(in the rows, 128 means zero)
First come named turns, each shown by rows before and after it. For each pair of rows after them, which turns, in which order, take the first row to the second? The first pair is done for you.
j197:
[156 134  81 145 124 121 133 100 122] -> [178 141 107 144 117 107 146 117 131]
[103 150 151 139 139 143 126 129 135] -> [107 140 149 141 141 143 112 123 141]
[143 139 140 127 126 123 147 141 121] -> [121 127 108 132 135 143 123 116 117]
[ 90 117 159 119 143 145 107 132 130] -> [103 121 173 118 137 135 113 141 136]
j530:
[122 104 161 100 108 128 134 165 144] -> [153  92 106 119  89 119 140 124 139]
[119 135 115 128 144 121 149 137  97] -> [139 123 154 129 142 114 125 156 125]
[100 173 160 112 141 116 194 165 105] -> [192 129 175 140 114  90 144 158 165]
[ 98 112 163 121 148 168 129 164 127] -> [168  81 125 149 120 152 108 132 154]
j442:
[141 107 121 148 119 143  82 118 148] -> [143 151 118 134 108 124 174 135 110]
[204 122 121 147 100 118 161 150 112] -> [180 108 175 139 121 124 111 178 139]
[ 99 118 116 146 126 110 187  91  96] -> [ 71 100 184 134 148 118 120 125 133]
[113 120 134 130 133 140 115 124 133] -> [121 128 113 132 122 137 148 116 122]
Now pairs of rows:
Each pair is 2 to 3 turns apart.
[158 126 204 154 136 109  95 173 166] -> [ 62 128 146 143 170 160  68 133 123] -> j442 then j530 then j442
[108 118 159  87 158 155  71 126 150] -> [ 88 128  98  91 159 166 106  91 110] -> j530 then j530
[162 102  93 133  98 117 149  90 136] -> [152  82 113 135 110 127 100  95 160] -> j442 then j442
[199 113 122 144 119 103 147 105 156] -> [144 151 174 115 142 108 185 151 135] -> j197 then j197 then j442
[151 154 170 117 126 105 166 162 130] -> [140 161 122 120 124 114 189 135 101] -> j530 then j530
[ 95 123 161 101 129 146  98 140 151] -> [ 81 140 152  94 134 149 136 143 126] -> j442 then j530
[110 140 104 135 114 133 182 129  75] -> [137  96 178 141 122 129  84 157 147] -> j530 then j197 then j197
[124  90  73 136 130 151  96  71 129] -> [ 55 137 138  99 160 165 138 127 104] -> j530 then j442 then j442
[138  86 173 143 121 126  61 153 175] -> [203 118 138 146  84  88 158 150 150] -> j530 then j197
[ 91 133  99 121 154 125 165 115 130] -> [150 127 141 130 136  98 165 144 164] -> j197 then j197 then j530
[128 136 163 128  98 119 163 163 130] -> [ 96 117  86 139 109 146 133 107 109] -> j442 then j530
[119 108 127 117 138 137  77 127 151] -> [162 136  95 125 111 111 161 123 126] -> j530 then j197 then j530
[166 136  93 142 101 104 186 109 115] -> [ 66 152 138 111 146 139 166 140  95] -> j197 then j530
[131 158 121 130 114 145 185 161 115] -> [ 77 146 128 122 139 171 131 156 118] -> j530 then j197 then j442
[107 166 150 113 105 131 161 159 120] -> [168 125 135 139  84 116 117 131 158] -> j530 then j442
[139 111  89 132 133 128 114  90 119] -> [110 140 170 107 149 126 131 153 122] -> j197 then j197 then j530
[168 137 144 133 116 118 167 136 128] -> [140 122  90 138 124 141 141  92 109] -> j442 then j530
[ 94 121 161 127 148 139  82 151 133] -> [ 93 145 171 116 145 131 134 166 117] -> j442 then j442
[111  92 125 137 147 158  48 105 152] -> [190 128  80 147  98 116 171  96 124] -> j530 then j197 then j530
[134 156 127 106 136 125 166 130  94] -> [113 152 162  98 149 137 137 150 107] -> j442 then j442 then j530
[133 155  84 123 110 109 193 112  77] -> [ 61 143 181 103 153 136 107 163 106] -> j442 then j197
[182  87 104 164 101 119  89 106 152] -> [128 101  57 155 117 144 110  81 111] -> j197 then j197
[146 104 112 132 126 127  88 118 140] -> [169 129 134 124 113 105 137 143 137] -> j442 then j197 then j197
[156  97 156 145 126 109  81 142 178] -> [185 116  88 155 104  96 146 110 146] -> j442 then j197 then j197
[151  78 105 155 117 131 112  70 149] -> [ 64 125 181 114 156 147 137 132 123] -> j197 then j197 then j530
[ 98  84 118 130 150 139  58 116 137] -> [ 94 146 103 110 139 123 187 128  79] -> j530 then j442
[138 153 175 116 130 121 159 171 127] -> [157 106  84 146 125 138  94  95 137] -> j530 then j530 then j197
[167 134 194 147 141 110 102 155 151] -> [ 91 124 120 148 169 155  67 103 114] -> j530 then j530 then j442
[142 123 147 125 130 104 148 144 154] -> [125 117 156 120 138 112 132 147 159] -> j530 then j442
[146  88 157 140 103 112  83 155 162] -> [101 146 127 119 107 118 190 157  92] -> j442 then j530
[136 117 150 109 109 110 140 163 122] -> [134  93 104 124 108 119 102 127 127] -> j197 then j530 then j530
[ 92 184 100 125 125 136 199 107 112] -> [ 85 162 195 117 148 140 111 158 169] -> j442 then j197
[145 172 170 132 101 103 175 178 124] -> [143 130  47 162  98 127 125  90 114] -> j442 then j442 then j197
[119 142 103  93 155 153 153 130  91] -> [190 130 141 103 135 121 149 150 131] -> j197 then j197 then j530
[144 105  73 141 101 135 141  67 115] -> [ 65 107 125 119 145 166  91  96 122] -> j442 then j197
[110 142 165 108 177 134 110 166 117] -> [197 133 143 130 138  98 136 151 134] -> j442 then j197
[128 106 176 129 134 119  82 152 159] -> [ 88 101 134 131 143 140  69 123 137] -> j197 then j197
[104 173 102 139 120 135 152 135  81] -> [ 76 158 122 135 141 151 105 140  95] -> j530 then j197
[130 140 189 122 126 109 109 173 149] -> [149 153 177 124 116  99 149 171 134] -> j530 then j442
[149 111 152 129 136 130  86 133 139] -> [ 96 138 142 115 152 150 116 134 104] -> j530 then j530
[148 132  77 140 103 127 166  97 101] -> [144  99  82 147 108 135  99  84 129] -> j442 then j442
[146 136  86 137 119 116 184 110 101] -> [ 67 136 152 117 161 147 119 146 113] -> j442 then j197
[133 113  67 175 144 156 169 100 116] -> [168  93  83 186 137 149 131 100 147] -> j197 then j197 then j197
[131 136 157 132 130 121 163 149 150] -> [121 140 121 135 127 128 178 129 133] -> j530 then j530
[ 93 106 164 148 142 177  68 124 114] -> [121 108  90 162 121 170 103  78  89] -> j442 then j442 then j442
[ 74 145 108  93 128 157 157  90  75] -> [168 143 104 112  88 117 188  88  94] -> j442 then j530 then j442
[ 69 132 103 142 130 157 102 108 117] -> [119 142  79 151 104 131 157  95 105] -> j530 then j442
[122 134  66 133 130 133 174 110 114] -> [132 153 118 121 127 116 202 153 121] -> j442 then j530 then j197
[102 155 130 112 137 129 159 141  99] -> [ 91 133 153 113 149 138 106 150 121] -> j442 then j442 then j442
